In the data rows, zero lies at 4.5, halfway between 4 and 5.
What is the hidden score of each row? Scores go from 0 to 30, and 15 is about the middle. The score is a weighted sum of the row's numbers plus the product of two more (or one squared), each taken from its middle value.
[2 1 7 7 4 5 3 4 4 5 6 3 6 7 4 5 6 3 5 2 7 9 0 6] 26
[5 5 3 4 4 4 6 5 6 7 2 2 4 3 2 4 4 2 4 3 3 4 4 1] 23
[7 6 2 1 6 5 5 4 5 5 1 1 6 4 2 3 6 3 3 5 5 4 5 2] 12
[5 4 4 4 1 3 5 3 5 4 4 3 5 5 0 4 3 5 6 7 3 3 7 1] 6
[5 4 2 5 3 3 7 3 4 4 3 5 4 6 2 1 5 2 6 4 2 5 5 3] 18
[6 4 9 7 3 6 3 9 4 4 6 6 4 3 5 5 4 5 5 5 3 6 5 6] 29
[4 5 3 4 5 4 5 4 2 2 3 4 4 1 5 4 6 3 5 7 5 3 5 4] 15
[5 6 4 5 4 5 4 4 5 4 0 7 3 3 6 6 5 6 5 7 4 4 6 5] 15
[2 5 6 6 7 4 6 6 2 3 4 7 3 3 5 4 3 4 5 4 5 3 5 4] 15
[9 7 4 1 5 5 3 3 6 4 5 2 8 2 4 4 7 6 5 6 7 4 6 3] 17
[3 5 6 5 6 4 4 6 6 4 3 6 7 4 5 6 2 7 6 5 4 4 8 6] 12
[6 5 4 4 2 5 5 2 4 5 5 6 5 6 4 4 5 3 7 7 4 4 6 4] 17
[5 5 5 6 8 5 4 5 4 7 4 1 3 7 5 4 3 5 1 1 4 5 3 3] 12
[4 3 3 4 1 5 6 4 5 3 6 4 2 6 5 5 6 5 7 6 4 6 5 5] 14
[3 4 6 5 6 6 4 5 4 6 6 3 5 7 4 5 4 5 2 1 5 6 2 5] 9
[7 6 1 3 7 5 6 4 6 7 5 4 6 4 2 2 6 4 3 7 6 4 3 1] 15
[2 1 8 6 4 5 3 2 5 4 7 0 4 7 1 6 6 4 5 4 6 9 2 5] 15
[5 3 4 3 3 3 5 2 5 3 5 5 5 5 1 4 4 4 7 5 6 5 5 3] 16
[2 5 6 6 3 2 3 9 6 4 3 5 1 5 5 7 3 5 4 4 4 4 5 6] 16
[2 2 7 7 6 5 5 4 4 6 5 3 6 8 6 4 6 4 4 2 5 8 1 6] 23
[6 6 1 7 7 6 6 5 3 8 6 4 5 5 5 5 5 4 1 2 5 3 3 3] 25
[3 3 6 4 2 4 6 6 3 3 7 6 3 4 5 5 5 4 3 7 7 5 6 6] 12
[6 6 3 2 6 5 4 5 6 8 3 5 6 4 2 4 2 6 6 5 4 2 7 4] 10
[8 8 3 1 4 6 3 4 5 4 6 3 8 2 4 4 8 6 6 7 7 3 4 2] 10
[3 4 6 8 3 6 4 4 4 3 6 6 3 2 6 4 6 5 4 5 4 5 5 7] 12
[3 4 7 6 3 5 4 5 3 4 7 6 5 4 7 6 5 5 5 4 2 6 4 7] 12
[4 5 7 6 5 4 4 5 5 4 1 8 5 4 6 5 4 7 4 5 4 4 7 5] 26
[1 5 7 6 4 4 4 5 4 3 3 7 3 4 7 7 4 4 4 3 3 4 5 6] 17
[4 5 5 1 4 3 6 3 3 3 3 3 2 3 4 6 5 3 9 7 6 2 7 4] 18
[4 4 4 4 2 3 4 4 7 4 5 5 3 6 5 4 3 5 7 6 3 3 5 4] 14
[5 4 3 4 5 1 4 5 5 5 3 5 6 1 1 5 3 4 6 6 3 3 8 4] 13
[5 6 5 2 5 4 6 1 7 5 4 3 8 4 4 5 4 8 4 5 7 3 6 6] 14
[5 5 3 4 6 6 5 5 6 7 6 3 5 4 5 4 4 4 3 3 4 4 3 3] 10
[5 6 6 4 3 6 7 5 2 5 5 7 4 5 4 5 3 6 4 5 4 3 5 4] 7
[4 5 5 6 6 7 5 5 4 5 3 4 5 2 7 4 4 3 1 2 3 4 3 4] 11
[3 4 7 5 6 3 4 4 5 5 3 6 6 3 6 5 2 6 5 3 5 5 6 5] 24
[2 8 5 4 3 3 8 7 2 4 2 7 3 2 7 4 3 4 5 4 4 2 7 5] 14
[8 7 3 2 5 6 4 4 5 4 6 3 6 0 3 2 7 5 4 7 7 3 5 2] 11
[5 5 5 2 6 3 3 4 6 6 4 6 7 5 5 5 2 8 3 6 6 4 6 5] 15
[8 6 6 3 7 4 5 4 8 7 4 4 6 5 3 6 2 7 4 7 5 3 5 4] 18
[4 1 7 6 5 5 3 4 4 4 5 3 7 7 6 6 5 3 6 3 5 7 2 7] 24
[5 6 5 4 7 5 3 3 5 3 3 6 6 4 3 5 3 4 5 6 4 4 6 6] 25
[5 6 3 6 6 5 5 6 7 6 4 3 5 6 7 1 4 2 2 2 4 5 2 3] 17
[7 9 4 5 5 5 4 7 4 2 4 4 5 2 4 2 5 4 3 4 7 4 4 3] 14
[3 3 1 6 5 5 5 3 4 5 3 3 2 7 3 4 5 2 6 3 3 5 2 2] 12
[6 5 3 4 4 5 3 5 5 6 5 4 5 4 6 5 5 5 3 4 6 4 5 5] 14
[3 5 5 7 3 8 4 3 3 7 5 7 3 6 4 7 5 6 5 4 3 6 3 7] 8
[8 7 1 3 5 5 4 5 5 4 5 4 6 4 4 4 6 4 2 5 5 3 4 2] 23
[3 2 7 6 3 5 4 5 5 3 6 6 3 3 5 5 3 4 7 5 5 6 3 8] 20
[2 3 5 8 5 5 3 4 5 7 6 3 0 6 2 5 5 3 3 1 8 6 1 5] 16
[4 4 6 4 4 6 5 3 3 5 5 1 5 6 4 6 5 4 5 4 4 6 3 8] 15
[4 4 5 6 6 3 5 6 5 3 4 4 2 2 4 4 5 4 3 4 5 4 5 6] 16
[5 5 6 5 4 4 4 5 6 4 4 5 5 4 6 4 3 7 3 5 4 1 7 6] 13
[2 2 7 5 4 5 4 4 4 5 5 6 3 5 6 9 4 3 3 1 4 5 0 7] 16
[5 6 5 3 7 4 4 5 6 6 3 3 8 5 4 5 3 8 4 6 8 3 5 5] 11
[6 7 6 4 5 5 5 5 1 5 5 3 5 4 4 5 6 5 4 4 6 4 4 5] 13
[6 5 4 5 5 3 2 5 6 6 4 4 7 9 2 3 4 4 4 3 6 6 3 6] 21
[7 7 3 2 3 5 5 4 5 5 5 6 6 3 5 4 3 6 5 7 4 3 7 4] 17
[7 4 1 4 3 4 5 4 6 5 3 4 3 5 2 2 4 1 5 4 4 3 5 0] 16
[2 3 6 4 2 5 5 4 3 1 6 5 3 3 5 4 7 5 6 5 6 6 4 6] 12
[7 6 6 2 5 5 5 4 5 3 5 5 6 5 4 4 6 6 6 7 6 4 6 5] 20
[4 5 5 6 6 5 4 6 7 4 5 5 6 3 3 5 5 5 2 4 6 5 4 5] 10
[5 2 6 5 1 5 4 5 4 4 9 3 5 5 4 5 8 4 5 4 4 9 3 5] 12
[3 5 4 5 5 3 6 5 1 2 3 6 1 3 6 5 3 3 5 4 3 2 6 5] 18
[4 4 6 3 6 3 5 4 4 4 2 4 5 3 4 6 3 5 4 4 5 3 6 5] 15
[4 5 6 7 6 7 5 6 3 6 7 4 3 3 6 5 5 3 1 2 5 4 1 4] 9
[4 4 4 5 5 5 5 3 3 6 4 3 5 5 3 2 5 1 4 4 4 5 1 4] 17
[5 6 7 3 4 4 4 3 5 6 2 6 5 4 6 8 3 7 4 5 5 2 6 7] 17
[3 2 3 5 2 6 5 3 4 3 7 3 3 7 3 4 6 3 8 9 3 7 4 5] 22
[6 4 3 3 6 2 5 4 5 6 4 4 5 4 2 4 3 5 4 4 5 3 5 4] 14
[5 5 6 4 1 9 5 4 4 5 6 7 4 5 6 6 3 5 6 5 0 4 6 5] 8
[6 5 5 4 6 4 3 5 7 6 4 4 6 5 1 4 4 5 3 4 5 5 3 5] 18
[4 3 4 6 6 3 5 5 3 3 6 0 3 4 5 4 6 3 4 4 7 6 4 6] 22
[5 4 4 5 7 6 5 5 5 7 5 4 4 5 5 3 6 3 1 2 4 4 2 4] 14
[4 4 5 5 5 5 5 3 3 4 6 4 5 6 3 4 4 4 4 3 4 7 3 6] 19
[5 6 4 3 5 3 6 4 8 7 2 7 6 4 5 4 1 6 4 5 4 3 6 4] 15
[3 5 6 7 7 6 4 6 4 8 5 5 5 4 5 5 5 3 1 1 5 4 2 5] 18
[3 4 7 6 3 6 4 4 3 4 8 6 3 5 5 5 6 5 6 5 4 6 4 7] 13
[6 6 5 4 5 6 5 4 7 6 5 6 5 6 5 5 3 7 5 5 6 3 7 6] 19
[4 6 5 5 7 5 5 5 4 7 5 7 4 5 6 5 4 4 2 2 2 5 2 3] 12
[4 5 5 4 4 4 4 4 6 4 4 6 6 3 5 7 3 7 6 6 4 6 7 5] 11
[6 5 4 4 3 4 5 3 2 6 3 4 4 4 4 4 4 4 3 2 2 5 4 2] 12
[5 4 3 3 1 4 5 3 4 5 4 6 5 5 3 4 2 4 7 7 3 3 5 4] 9
[8 6 5 1 4 3 1 4 6 3 6 5 8 3 5 4 7 6 6 8 7 2 7 3] 20
[7 5 4 2 5 5 4 3 5 2 6 4 6 2 4 4 6 6 5 7 6 4 5 4] 23
[4 4 6 5 5 4 4 6 5 5 5 5 5 5 4 7 3 6 3 3 5 6 4 6] 11
[4 5 4 3 5 5 5 4 4 2 4 5 4 2 5 4 5 3 4 5 5 4 6 4] 17
[4 5 5 0 5 3 5 4 3 2 2 4 3 3 5 4 7 4 7 5 6 3 6 5] 24
[3 2 6 6 3 5 4 4 3 3 7 6 3 5 5 5 5 7 5 5 5 6 4 6] 11
[4 4 5 3 5 5 5 5 3 2 3 6 5 1 8 6 5 5 5 6 6 3 7 5] 18
[5 6 5 2 3 3 4 3 7 7 5 3 9 1 3 5 3 6 4 5 7 4 6 4] 13
[6 7 6 6 6 7 6 5 3 5 7 4 4 4 5 4 4 2 1 3 4 4 4 3] 15
[5 6 5 6 7 7 4 4 4 5 5 5 4 4 6 4 4 2 0 2 4 4 2 6] 24
[6 4 4 4 4 2 5 3 6 5 2 3 5 5 2 2 1 5 4 5 5 3 8 4] 15
[2 2 9 7 4 6 3 5 4 6 6 4 4 7 6 3 4 4 4 3 3 7 3 7] 29
[4 6 4 2 5 3 5 4 3 2 3 5 4 2 5 5 5 5 5 6 5 2 7 5] 15
[4 5 5 5 5 5 5 8 6 6 5 4 5 3 5 3 5 4 3 2 5 4 4 4] 23
[8 6 5 2 6 4 2 5 6 4 6 3 8 3 4 7 7 8 4 6 6 4 6 4] 14
[4 4 1 6 6 2 6 6 3 3 3 3 1 3 2 3 5 2 3 3 6 4 3 4] 15
[2 4 6 6 4 3 4 6 4 5 3 5 4 3 7 6 1 3 3 3 4 4 4 5] 13
[2 3 6 7 5 6 5 3 6 7 6 4 5 8 4 6 5 2 4 4 5 8 3 8] 18
[4 3 4 5 4 4 4 5 4 1 7 5 3 4 5 4 8 5 5 7 5 7 4 5] 20
[3 4 7 6 4 5 3 5 4 2 8 5 3 6 5 5 7 4 4 5 5 7 3 6] 15
[7 6 5 4 5 3 5 5 8 8 4 5 8 5 3 5 2 6 6 6 3 3 6 4] 22
[4 5 7 5 4 5 6 3 4 4 5 6 5 4 6 6 3 5 6 4 2 4 6 6] 17
[7 6 4 2 3 3 4 4 5 5 7 2 7 4 3 3 6 8 5 6 8 4 5 4] 9
[3 4 4 5 5 5 7 6 1 3 3 6 2 3 6 6 1 3 5 4 4 3 6 5] 25
[5 5 6 5 7 3 1 5 6 7 3 5 8 4 2 4 2 7 3 5 8 4 7 6] 18
[4 6 7 4 6 4 4 8 7 5 2 5 6 4 6 5 1 5 4 4 5 3 6 7] 22
[6 6 5 2 4 5 4 5 5 4 5 4 5 3 4 4 7 6 5 7 5 3 7 5] 12
[4 3 5 5 2 5 3 4 3 3 6 5 4 5 5 4 7 5 4 6 6 7 5 6] 12
[2 3 7 6 4 6 3 3 4 6 5 3 5 8 4 5 6 4 3 2 5 8 2 5] 16
[1 4 7 6 4 6 4 5 2 4 3 6 2 4 7 5 3 5 4 4 4 4 5 6] 9
[4 2 7 6 2 6 3 5 3 2 8 5 3 6 4 5 7 3 6 6 6 7 4 6] 16
[3 1 6 7 4 6 3 4 4 3 7 3 5 6 5 5 8 4 6 6 6 9 3 5] 14
[5 6 1 4 5 5 6 4 6 7 3 4 2 4 4 3 4 1 4 3 3 3 3 0] 12
[6 4 5 4 7 2 4 4 7 7 3 4 7 5 3 5 2 8 3 3 5 4 5 6] 17
[7 7 5 5 5 4 6 4 4 5 5 6 6 4 7 5 3 6 4 6 4 3 6 2] 16
[6 4 4 3 4 3 5 3 6 1 6 4 3 3 5 4 7 5 6 6 6 3 5 4] 20
[6 5 1 3 6 2 5 3 7 5 3 7 4 4 2 4 1 6 5 4 5 2 6 4] 23
[5 6 5 5 4 5 6 4 6 5 4 7 2 4 4 6 1 6 6 7 2 3 6 5] 14
[4 5 2 6 6 1 6 7 4 2 2 5 3 4 4 4 4 3 3 3 5 5 4 5] 19
[6 4 4 4 4 5 6 5 6 4 4 5 3 5 4 3 5 6 7 6 2 3 6 2] 15
[4 6 5 8 5 5 6 6 5 5 3 2 4 3 5 4 4 2 2 1 5 4 4 4] 21
[6 6 3 6 7 7 4 7 5 7 4 6 3 4 6 4 4 3 1 1 4 5 2 2] 13
[6 5 4 5 5 6 7 6 5 7 3 4 5 5 5 3 3 4 3 4 3 2 3 4] 12
[4 3 5 6 2 5 5 4 3 2 7 4 3 4 6 7 7 6 7 6 6 7 3 7] 20
[5 5 3 6 4 4 5 5 5 6 5 4 5 7 5 4 3 3 1 2 5 6 3 5] 17
[5 6 4 5 7 6 5 5 3 7 5 4 4 4 5 3 5 5 1 1 5 4 2 4] 10
[5 6 4 3 9 4 6 4 6 7 3 5 6 4 4 4 1 4 4 3 4 4 6 5] 22
[3 5 5 6 6 7 6 7 3 5 4 5 2 4 6 5 4 4 1 2 6 4 3 5] 11
[4 2 2 4 3 3 6 3 4 5 5 3 3 7 2 4 4 3 5 4 3 5 3 2] 8
[5 5 4 5 6 2 4 5 5 4 5 4 4 3 5 5 4 4 2 4 5 5 4 6] 21
[4 2 3 4 3 3 6 3 5 4 4 0 4 6 2 4 5 2 6 7 3 5 5 3] 9
[4 6 4 7 6 8 4 7 3 7 4 5 3 5 9 5 4 3 1 1 5 5 7 5] 18
[5 4 3 4 3 1 5 4 5 6 6 6 5 5 3 5 4 4 8 5 3 5 5 4] 17
[4 3 7 6 2 4 5 4 4 3 7 5 4 6 6 5 7 5 5 6 4 6 4 7] 16
[4 2 4 5 0 4 6 3 5 5 4 4 4 7 3 5 5 4 4 2 5 5 3 4] 15
[5 6 4 3 5 4 4 4 7 5 4 4 7 3 3 7 3 6 5 5 6 4 5 5] 12
[2 3 6 7 3 4 4 4 3 2 6 5 5 4 6 8 5 4 5 9 4 7 3 5] 16
[4 5 6 2 4 5 4 4 6 6 3 6 6 4 5 6 2 7 5 8 4 4 5 6] 9
[4 4 5 4 2 5 6 3 5 5 4 4 4 6 4 7 4 4 7 5 2 3 7 8] 14
[4 7 6 2 4 5 4 5 6 4 4 6 7 3 4 5 3 6 6 6 6 4 7 4] 12
[2 6 2 5 7 3 6 6 4 4 3 5 0 3 5 3 3 4 4 3 3 1 6 5] 12
[6 5 4 2 5 4 3 2 5 6 5 4 6 2 5 2 5 7 4 5 6 4 8 5] 14
[7 6 2 3 7 5 3 4 4 7 3 1 6 5 3 4 7 4 3 3 6 4 3 0] 11
[3 3 3 6 6 7 4 4 4 7 6 3 4 8 4 4 5 4 2 2 4 9 0 4] 17
[1 6 7 6 5 4 4 4 4 5 4 7 4 4 7 7 2 6 4 5 3 5 5 6] 9
[3 3 6 5 3 5 5 3 4 5 4 5 3 5 5 5 4 4 5 5 3 5 4 6] 14
[3 4 4 6 8 5 3 6 5 4 3 5 5 3 2 4 3 4 3 4 5 3 5 6] 13
[4 5 6 6 6 4 5 5 3 4 3 7 4 4 5 6 3 6 5 4 4 5 5 6] 17
[8 3 2 5 3 5 5 2 5 3 4 4 5 5 2 3 3 4 7 8 4 6 5 2] 27
[5 5 4 6 4 5 8 1 5 7 5 7 5 5 6 6 3 4 6 4 2 3 5 3] 16
[4 9 3 3 5 3 5 5 3 1 4 6 3 3 6 2 6 4 5 6 3 4 5 2] 12
[4 5 5 3 5 4 5 4 6 7 3 5 6 4 4 3 2 8 4 3 3 4 6 5] 13
[1 4 7 7 4 5 6 7 3 3 4 6 4 4 6 6 4 4 4 4 4 4 5 6] 10
[6 5 3 4 4 4 3 4 4 2 4 2 6 2 5 3 8 9 6 7 7 4 7 5] 10
